One turning vector, and how many ticks it has turned
The counts run from 0 to 185.
[ 0.31  2.14  0.32  2.11  0.31  0.84  0.86 -2.67  2.79 -1.28  1.80  0.79
  0.67 -0.12 -0.14  1.35 -1.90  0.18 -1.84 -2.28  1.07 -1.17 -0.20  0.52
  0.87 -0.58 -2.28  1.67]
179
[ 1.13  0.24 -0.51  0.58 -1.59  1.46 -0.12  1.02 -1.60  0.71  0.96 -3.97
 -1.24 -2.30 -2.03 -0.91 -0.91  0.90  0.22  2.14  0.02 -1.20 -2.54  1.65
  1.00  0.75  2.26 -2.43]
116
[-0.43 -0.43  2.61 -1.57 -0.18 -1.15  1.99 -1.83 -1.13 -0.47  1.66  1.61
  3.38  0.31  2.68 -0.10 -2.44 -0.76 -2.09 -2.30  0.14 -1.38  0.42 -2.52
  0.51  0.63  0.02 -0.15]
3
[-0.67 -0.35  3.08 -4.04 -0.99 -1.83  0.67  0.89 -1.48  2.83  0.65 -2.08
  0.10  1.12  0.47 -1.43  0.66 -0.09 -0.38  0.77 -2.09 -0.53  1.31 -2.06
  0.86  1.35  0.83 -1.44]
0
[-0.42 -0.65 -3.19  1.68  0.49  1.29 -1.93  1.82  0.76 -1.94 -2.97  1.87
 -1.29 -0.50 -0.89  1.17  1.63 -0.66  1.23  1.60  0.88  1.59 -0.80  2.23
 -1.39 -1.24 -0.05  1.08]
109
[-0.38 -1.16 -3.07  1.98  0.74  0.90 -0.69  1.48 -0.69 -3.40 -1.81  3.77
  0.15 -1.30  0.56  0.42  0.25 -1.37  1.23  0.43  2.14  0.87 -1.84  1.38
 -2.15 -1.52  0.06  1.58]
88
[-0.44  1.58 -1.65  1.25 -0.34  2.04 -1.17  1.78  0.66  0.90 -1.02 -3.60
 -2.71 -0.49 -2.92  0.09  1.71  0.78  0.42  3.08 -0.85  1.11  0.36  2.35
  1.04  0.24 -1.34 -0.51]
147
[ 1.06 -2.25  1.19 -1.55 -0.90 -0.92  1.22 -0.19 -2.70 -0.94  1.16  0.79
  2.06 -1.42  1.39 -1.41 -1.94 -0.37  0.78 -1.58  0.33 -2.42 -2.85 -1.43
 -0.86  0.70  3.32 -2.07]
55
[-1.17 -0.48  1.29 -0.76  0.93 -1.44  1.85 -0.98 -0.01 -0.78  0.07  4.54
  2.70  1.02  2.34  0.22 -0.31 -1.08 -0.71 -2.86  0.18  1.16  0.64 -1.84
 -1.84 -1.06  0.35  2.25]
11
[-0.74 -1.45 -3.11  0.80  0.69  0.15 -1.14  2.18 -0.56 -1.70 -3.34  3.21
 -0.89 -0.30  0.10  0.44  1.51 -1.07  1.88  1.58  0.17  2.01 -0.74  1.62
 -2.36 -1.06  1.31  0.79]
79
[ 0.94 -2.18  0.75 -0.90  0.01 -1.42  2.14 -0.02 -2.14 -1.55  0.74  3.02
  2.82 -0.78  2.30 -0.60 -2.26 -0.52  0.40 -2.24  0.38 -1.61 -1.94 -1.29
 -0.67  0.14  2.20 -0.32]
46
[ 1.10 -1.78  0.08  0.04 -1.78  0.64 -0.06  1.13 -3.43  0.29  0.33 -1.78
  0.24 -1.78 -0.29 -2.02 -1.36  0.48  1.45  1.54  0.05 -2.41 -3.43  1.20
  0.60  0.34  3.43 -2.97]
90
[-0.30 -0.65 -3.51  1.00  1.15  0.68 -1.05  1.63 -0.21 -2.51 -2.42  2.64
 -0.54 -0.43 -0.13  0.26  1.21 -0.71  1.85  1.03  0.63  1.55 -1.03  1.20
 -2.30 -1.44  1.14  0.86]
92
[-0.36 -2.05 -1.75 -0.02  0.67 -0.29  0.08  0.74 -1.05 -2.81 -2.04  4.48
  1.58 -0.56  1.12  0.56 -0.21 -0.61  0.79 -0.21  1.52  0.40 -1.83  0.52
 -2.04 -0.73  1.63  0.81]
71
[-1.57 -2.12 -1.00 -3.19  0.14 -1.65 -0.83  2.95 -1.82  1.69 -1.84  0.18
 -0.79  0.60  0.51 -1.23  2.89 -0.29  1.61  2.70 -1.32  1.47  0.67 -0.10
 -0.63  0.37  1.78 -0.70]
48
[ 0.28 -1.69  0.10 -0.37 -0.44 -0.99  1.85 -0.49 -1.65 -2.51  0.26  4.62
  3.00 -0.70  2.45 -0.25 -2.02 -0.84  0.42 -2.14  0.92 -1.08 -1.85 -0.98
 -2.34 -0.23  2.29  0.78]
50
[-2.07 -0.10 -0.15 -2.88  1.19 -1.08  0.02  1.20  0.97  1.46 -1.75  0.56
 -1.03  2.67  1.21  0.60  2.92 -0.72  0.29  0.68 -2.08  2.09  2.55 -1.71
 -0.89  0.50 -0.72  1.13]
1
[ 1.23  1.77  0.11  2.50 -1.87  2.03 -0.52 -0.86 -0.25 -0.19  2.42 -3.37
 -0.48 -1.24 -1.70 -0.31 -2.35  1.13 -1.04 -0.07  0.65 -1.96 -2.10  0.62
  2.21 -0.09 -0.63 -1.22]
150
[-1.10 -2.16 -2.26 -0.66  1.04 -0.25 -0.89  2.54 -0.86 -1.46 -3.23  3.32
 -0.64  0.33  0.91  0.65  2.24 -0.85  1.87  1.30  0.39  1.31 -0.14  1.10
 -2.93 -1.13  0.98  0.67]
66
[-1.85 -1.58  0.08 -3.26  0.60 -1.11 -0.14  3.10 -1.48  1.34 -2.54  1.49
 -0.62  1.48  1.07 -0.03  3.32 -0.92  1.25  1.33 -1.81  2.65  1.54 -0.39
 -2.09  0.28  0.66 -0.38]
31
[-0.38  2.09 -0.22  2.25  1.56  1.45 -0.05 -2.39  3.37 -1.18  0.50  1.97
  0.68 -0.06 -0.26  1.73 -0.46 -0.78 -2.02 -2.04  0.66  1.42  0.92 -0.03
 -0.32 -1.12 -3.01  3.04]
183
[-0.78  1.77 -0.67  0.27 -0.78  1.62 -1.54  1.22  1.69  2.08  0.19 -4.60
 -2.14  0.49 -2.64  0.03  1.31  0.58 -0.76  2.68 -1.18  0.14  1.49  1.25
  1.45  0.22 -2.10 -0.38]
164
[ 1.69 -1.27 -0.20  0.35 -1.67  1.40 -0.46  0.81 -2.14  0.76  0.41 -2.82
 -1.09 -2.57 -1.42 -1.23 -1.32  1.15  0.64  1.21 -0.32 -1.92 -2.93  1.17
  1.46  0.21  2.75 -2.82]
103
[ 0.19 -1.69  1.98 -2.63 -1.14 -1.34  0.32  0.82 -2.82  0.78  0.64 -1.39
  0.62 -1.00  0.50 -1.87 -0.67 -0.18  1.39  0.50 -0.72 -1.68 -1.40 -1.45
  0.07  0.81  3.21 -2.30]
47
[-0.33 -2.30 -0.27 -0.38  0.84 -1.42  1.15  0.40 -0.40 -1.81 -1.64  5.31
  3.17 -0.05  2.51 -0.04 -0.71 -1.63  0.37 -1.86  0.75  0.66 -0.63 -0.81
 -2.08 -0.63  1.31  1.08]
41
[-0.57 -0.84  1.78 -3.26 -0.76 -2.27  0.12  1.86 -1.67  3.23  0.31 -2.28
 -0.01  0.95  0.94 -1.62  1.24  0.28  0.56  0.84 -2.45  0.27  1.54 -2.00
  0.78  1.18  1.26 -1.53]
13
[-1.49 -2.43 -1.16 -2.21 -0.08 -0.56 -0.75  2.93 -1.99  0.52 -2.49  0.46
 -1.01  0.50 -0.43 -0.72  2.40 -0.09  2.21  2.78 -1.53  1.30 -0.22  0.62
 -1.26 -0.08  2.65 -0.84]
61
[-0.79 -1.75 -2.72 -0.81  0.12  0.38 -1.33  3.30 -2.05 -0.53 -2.20  0.27
 -1.77 -0.91 -0.88 -0.57  2.49 -0.30  2.72  3.33 -0.18  0.80 -0.58  1.95
 -0.92 -0.78  1.51 -0.62]
87
[ 1.13  1.08  0.14  3.32 -0.41  1.01  0.59 -2.04  1.16 -1.83  1.63 -0.10
  1.38 -1.37 -1.40  0.20 -3.42  0.45 -1.11 -1.66  2.08 -2.14 -2.15  1.06
  0.87  0.32 -0.30 -0.11]
145
[ 2.06 -0.66 -0.20  0.66 -1.47  0.72  0.17  0.67 -2.92 -0.42  0.74 -2.00
  0.82 -2.32 -0.90 -0.93 -2.48  0.65  1.07  0.90  1.24 -2.98 -3.26  0.84
  0.87 -0.16  2.35 -2.38]
94
[-0.88  1.69 -3.12  2.33  1.01  2.04 -1.77  0.85  2.54 -0.85 -1.09 -0.44
 -2.54  0.39 -2.09  1.42  1.57  0.25 -0.02  1.28  0.48  2.40  0.48  2.79
 -0.36 -0.73 -2.61  1.99]
152
[-1.71 -2.38 -1.65 -2.44  0.66 -0.55 -1.02  3.36 -1.48 -0.05 -3.19  1.85
 -1.26  0.56  0.37  0.27  2.89 -0.85  2.14  2.11 -0.51  1.88 -0.10  0.87
 -1.90 -0.47  1.64  0.30]
57
[ 1.62 -0.67 -0.80  2.20 -2.45  1.14  0.69 -0.16 -1.81 -1.32  1.49 -1.58
  0.51 -2.57 -1.27 -0.59 -3.17  0.28  0.33 -0.59  1.49 -2.85 -3.41  1.74
  0.92 -0.46  2.45 -1.80]
111
[ 0.43 -0.47  3.25 -2.83 -0.66 -1.42  2.40 -0.39 -1.94  1.85  2.20 -1.02
  1.79  0.94  1.68 -1.33 -1.11 -0.10 -1.31 -1.09 -1.58 -1.31 -0.29 -2.87
  0.96  1.52  1.43 -1.83]
8
[-1.41 -1.93 -0.94 -2.98  0.17 -1.49 -0.61  3.68 -1.41  0.49 -2.66  1.36
 -0.75  1.06  1.34 -0.64  3.10 -0.57  1.84  2.25 -0.75  2.16  1.08  0.35
 -1.90 -0.44  1.17 -0.12]
44
[ 0.33  2.25  1.50  0.47 -1.41  0.83 -0.08 -0.69  0.75  1.83  2.12 -4.74
 -1.53 -0.09 -2.33 -1.19 -0.87  1.01 -1.27  0.45 -1.23 -0.71  0.36 -0.01
  2.29  0.82 -0.85 -1.64]
172
[ 0.13  3.19  0.46  0.65 -0.56  1.27 -0.58  0.81  0.64  2.38  1.53 -5.24
 -2.24  0.05 -2.90 -0.62  0.16  0.68 -0.94  1.76 -1.14 -0.77  0.44  0.86
  2.22  1.15 -1.48 -0.98]
168
[ 0.91  2.31  0.68  2.90  0.19  1.70  1.05 -3.13  2.15 -1.46  2.49  0.47
  1.72 -1.14 -0.32  0.18 -3.24 -0.50 -1.88 -2.77  1.11 -0.80 -0.45 -0.30
  1.13 -0.12 -2.48  1.52]
175
[-1.72 -2.54 -1.20 -1.56  1.17 -0.58 -0.69  2.16 -1.63 -0.81 -2.90  3.40
  0.21  0.29  1.33  0.41  2.31 -1.05  1.93  1.41 -0.18  1.43  0.06  0.61
 -2.26 -0.98  0.86  0.97]
53
[-1.13 -0.85  0.65 -3.80 -0.24 -1.96  0.02  2.26 -1.86  2.41 -0.55 -0.58
 -1.07  1.54  0.31 -1.16  2.19 -0.23  1.49  1.45 -2.85  1.12  1.54 -1.19
 -0.85  0.36  0.78 -0.95]
22
[-1.45 -1.52 -0.84 -1.63  1.72 -1.45  0.90  0.45 -0.69 -2.04 -2.03  4.70
  1.50  0.96  2.25  0.78  0.76 -1.43  0.20 -0.88 -0.22  1.73  1.23 -0.93
 -2.64 -0.35  0.44  1.28]
32
[ 1.91  1.61  1.13  2.45 -0.90  2.06  0.66 -1.80  0.58 -0.19  2.13 -1.93
  0.70 -2.50 -1.74 -0.20 -2.88  0.60 -0.65 -1.35  1.48 -2.76 -1.94  0.41
  1.60 -0.20 -0.58 -0.62]
154
[ 1.76 -0.02 -0.69  2.54 -0.44  1.15  0.03 -0.65 -1.05 -2.20  1.12  0.13
  1.37 -2.98 -0.06 -0.17 -3.00  0.04 -0.65 -1.39  1.89 -2.33 -3.54  1.54
  0.28 -0.27  0.83 -0.73]
115
[-0.26 -1.92  1.82 -3.80 -1.26 -1.79  0.96  2.05 -3.20  1.52  0.51 -1.40
  0.84  0.49  0.99 -1.56  0.02 -0.16  0.70  1.09 -2.02 -1.22 -0.14 -1.59
  0.39  1.41  2.10 -3.02]
30
[ 1.18 -1.88  0.59  0.31 -1.28  0.02  0.55 -0.22 -2.80 -0.72  0.98 -0.99
  1.19 -2.56  0.69 -1.31 -2.01  0.80  1.13  0.00  0.16 -3.32 -3.36  0.69
  0.41  0.15  3.29 -2.45]
81
[-0.35 -0.74 -3.30 -0.04  0.03  0.91 -1.92  2.66  0.27 -0.92 -2.66  0.09
 -2.55 -0.82 -2.04  0.13  2.21  0.08  2.18  2.99  0.07  1.34 -1.12  2.70
 -1.36 -1.16  0.84 -0.09]
100
[-0.26  1.31 -3.71  2.68  0.83  1.66 -1.40  0.59  2.34 -1.60 -1.77  1.08
 -1.51 -0.90 -1.28  1.49  0.56 -0.17  0.37  0.82  1.50  1.81 -0.18  2.78
 -0.66 -1.70 -1.85  1.47]
135
[-1.08  1.33 -2.53  1.74 -0.32  1.39 -2.18  1.82  1.23 -0.14 -1.42 -2.16
 -2.30 -0.03 -2.44  1.24  1.83  0.37  1.08  2.72 -0.18  1.91  0.05  2.30
 -0.53 -0.21 -1.47  1.16]
143
[ 0.03 -1.19  2.45 -3.00 -0.82 -2.17  1.88  0.61 -2.97  2.09  0.86 -0.75
  1.56  0.37  1.45 -1.49 -1.03  0.18 -0.45 -0.66 -1.28 -1.13 -0.26 -2.51
  0.66  0.55  1.08 -1.98]
21
[-1.56 -1.41  0.71 -4.10  0.89 -2.27 -0.14  1.95 -0.50  2.47 -1.61  0.26
 -0.59  2.11  1.04 -0.34  2.68 -0.12  1.21  1.51 -2.42  1.97  1.97 -1.70
 -1.47 -0.21  0.37  0.03]
18
[-0.08  1.74 -0.97  1.90 -0.56  1.60 -1.35  1.43  1.10  1.26 -0.12 -4.46
 -2.50 -0.65 -2.55 -0.56  1.74  0.95  0.17  2.43 -0.92  0.07  0.11  1.85
  1.91  0.24 -1.21 -0.75]
151
[-1.03  2.15 -1.86  1.20  1.05  1.49 -1.20  0.35  2.53 -0.12 -1.03 -1.09
 -2.32  0.66 -2.12  0.80  2.49  0.85 -0.65  2.04 -0.85  2.84  1.66  1.37
  0.02 -0.87 -3.05  1.77]
169
[-2.08 -2.02 -1.31 -2.01  1.47 -1.20 -0.05  1.73 -1.24 -1.43 -3.10  4.17
  0.18  1.31  2.26  0.70  2.05 -0.90  0.88  0.06 -0.08  2.03  0.86 -0.35
 -2.40 -0.65  0.55  1.08]
36
[-0.06 -2.29 -0.45 -1.88 -0.58 -0.49 -0.10  3.46 -2.44  0.61 -2.48 -1.14
 -1.12 -0.08 -0.28 -1.46  2.49  0.00  1.90  2.91 -1.09  0.10 -1.20  0.74
 -0.80 -0.14  2.78 -1.89]
65
[-0.50  2.40  1.75  0.00 -0.77  0.40 -0.33 -0.27  0.64  2.65  2.52 -4.81
 -1.24  0.20 -1.90 -0.40 -0.25  1.45 -0.96  0.95 -1.42 -1.25  1.13 -0.55
  2.20  0.69 -1.66 -1.38]
185
[-1.49 -1.44 -0.58 -2.91  1.63 -1.61 -0.54  2.30 -0.14  0.52 -2.40  2.42
 -1.05  1.52  1.46  0.17  2.73 -1.03  0.75  1.07 -1.66  1.74  2.12 -1.28
 -1.86 -0.66  0.09  0.44]
27
[ 0.18 -1.13  2.12 -2.55 -1.29 -1.99  1.66 -0.54 -2.16  0.81  2.01  0.69
  2.12  0.07  1.13 -1.21 -1.70 -0.20 -0.12 -1.44 -1.12 -1.81 -1.12 -3.27
  0.36  1.14  2.04 -1.64]
25
[ 0.07  0.84 -2.34  0.88 -0.53  1.78 -1.70  2.06  0.26  0.85 -0.17 -3.55
 -2.55 -1.06 -2.70  0.33  1.60  0.75  1.00  3.26 -0.33  0.34 -0.52  2.35
  1.28  0.06 -0.39 -0.77]
134
[ 0.27 -2.18 -0.99 -0.34  0.81 -1.01  0.77  0.02 -1.94 -2.79 -0.93  5.08
  2.90 -0.41  2.26  0.61 -0.95 -1.64  0.44 -1.59  1.62 -0.39 -1.01 -0.84
 -1.95 -0.96  1.17  0.54]
54
[ 0.40  2.07 -0.24  1.28 -0.81  2.06 -0.91  0.76  0.40  1.72  0.74 -4.48
 -2.75 -0.43 -2.64  0.20 -0.17  1.60  0.53  2.31 -0.38 -0.66 -0.91  1.47
  1.87  0.46 -0.68 -1.62]
155
[-1.16  1.37 -2.28  1.50  1.40  1.57 -2.06  0.99  2.07 -1.14 -1.62 -0.61
 -2.19 -0.57 -2.04  1.28  1.89 -0.10  0.73  1.76  0.72  1.81  0.14  3.21
 -0.31 -0.91 -2.11  1.44]
139
[ 0.14 -2.38 -0.99  0.67  0.58 -0.04  0.89 -0.13 -1.65 -3.24 -0.89  4.39
  2.34 -1.78  1.48 -0.01 -1.68 -1.07  0.54 -1.42  1.54 -0.37 -2.41  0.57
 -2.61 -0.46  2.32  0.89]
67
[-0.21  1.71 -2.31  2.11  1.25  1.15 -0.71 -0.58  3.64 -1.65 -0.47  1.25
 -1.07  0.02 -1.27  1.51  0.64 -0.89 -0.66  0.20  1.20  2.32  0.51  2.34
  0.01 -0.83 -3.18  3.09]
161
[-1.64 -0.55 -0.29 -2.68  1.81 -1.47  0.26  1.42  0.06  0.41 -1.73  2.57
  0.23  2.29  1.54  0.64  2.54 -1.14  0.87  0.17 -1.11  2.86  2.76 -1.23
 -2.29 -0.10 -0.52  1.84]
10
[ 0.78 -1.60 -0.71  1.60 -0.80  0.31  0.93  0.10 -1.30 -3.05  0.28  1.76
  2.20 -2.30  0.82 -0.53 -2.92  0.32  0.69 -1.37  2.02 -2.12 -3.71  0.41
 -0.39 -0.33  2.50 -0.96]
89
[ 0.52  1.73  0.25  1.64 -1.59  1.68 -0.57  0.08 -0.22  0.75  1.58 -4.09
 -0.97 -1.65 -2.58 -1.04 -1.09  1.50 -0.31  1.06  0.32 -1.88 -1.93  1.23
  2.28  0.29  0.43 -1.40]
146
[-0.26  1.82 -3.13  3.43  1.48  2.34 -1.03 -0.52  2.71 -2.20 -0.60  1.52
 -0.21 -0.80 -1.08  2.20 -0.59 -0.23 -0.79 -0.10  1.91  0.62 -1.26  2.67
 -0.23 -1.15 -2.08  2.08]
144
[-0.44 -0.89 -2.93  2.39  0.96  1.79 -0.63  0.82  0.51 -3.38 -2.03  3.33
  0.59 -1.71 -0.46  0.92  0.07 -0.65  1.45 -0.05  1.99  0.22 -1.57  1.75
 -1.89 -1.51  0.18  1.05]
101
[ 0.91  2.22 -0.51  3.30 -0.09  1.44 -0.06 -2.69  2.22 -1.80  1.58  0.95
  1.31 -1.76 -1.03  0.86 -2.70 -0.10 -2.54 -2.17  1.98 -0.67 -1.12  1.57
  0.69 -0.22 -1.97  1.32]
162
[ 0.70  1.39 -1.35  3.61  1.21  2.07 -1.15 -1.17  2.36 -2.95 -0.11  2.52
  0.06 -1.73 -1.11  1.35 -1.81 -0.50 -0.54 -0.93  2.27  0.18 -1.21  1.82
 -0.24 -1.12 -1.08  2.27]
140
[ 2.12  1.15  0.21  2.76 -1.01  1.61 -0.05 -1.35  0.27 -0.98  2.00 -1.78
  0.40 -1.83 -1.61  0.73 -3.02  0.57 -1.06 -0.90  1.48 -2.65 -2.53  1.20
  1.58 -0.11 -0.13 -0.46]
141
[ 0.02 -1.29 -1.67 -0.70 -0.43  0.05 -1.63  2.65 -1.63  0.23 -2.36 -0.95
 -2.29 -0.73 -1.23 -0.90  2.54 -0.04  2.36  3.30 -0.03  0.80 -1.65  2.14
 -0.25 -0.64  2.15 -1.53]
91
[ 0.22  0.78 -0.55  1.35 -0.88  1.53 -1.13  1.53 -0.09  1.71  0.15 -4.10
 -2.51 -1.57 -2.93 -0.50  0.69  1.10  0.47  2.54 -0.64 -0.74 -0.36  1.61
  1.15 -0.12 -0.25 -1.43]
138
[-2.07 -1.56 -0.55 -2.24  1.07 -1.22 -0.06  2.09 -0.02 -0.30 -2.35  4.28
  0.39  0.91  2.14  0.50  2.00 -0.98  0.67  0.14 -0.43  1.98  2.12 -1.60
 -2.58 -0.41  0.50  2.08]
23
[ 1.33  1.78  1.78  2.13 -1.04  1.10  0.81 -1.64  0.42  0.55  2.52 -2.54
  0.74 -1.47 -1.37 -0.43 -3.30  0.85 -1.79 -1.77  0.41 -2.18 -1.18  0.72
  2.03  0.38 -1.70 -0.96]
167
[-1.05 -1.30  0.58 -1.12  0.90 -1.78  0.90 -0.27  0.09 -1.05 -0.98  4.67
  2.61  1.36  3.19  0.54  0.18 -1.86 -0.53 -2.11  0.38  1.30  0.51 -1.32
 -2.50 -0.70 -0.02  1.80]
15
[ 0.27 -1.47  2.35 -3.04 -1.23 -1.82  1.62  1.23 -3.47  1.55  0.74 -0.97
  1.01 -0.15  1.41 -2.04 -0.80  0.30  0.94 -0.27 -1.56 -1.48 -0.71 -1.46
  0.63  1.52  3.26 -2.45]
34
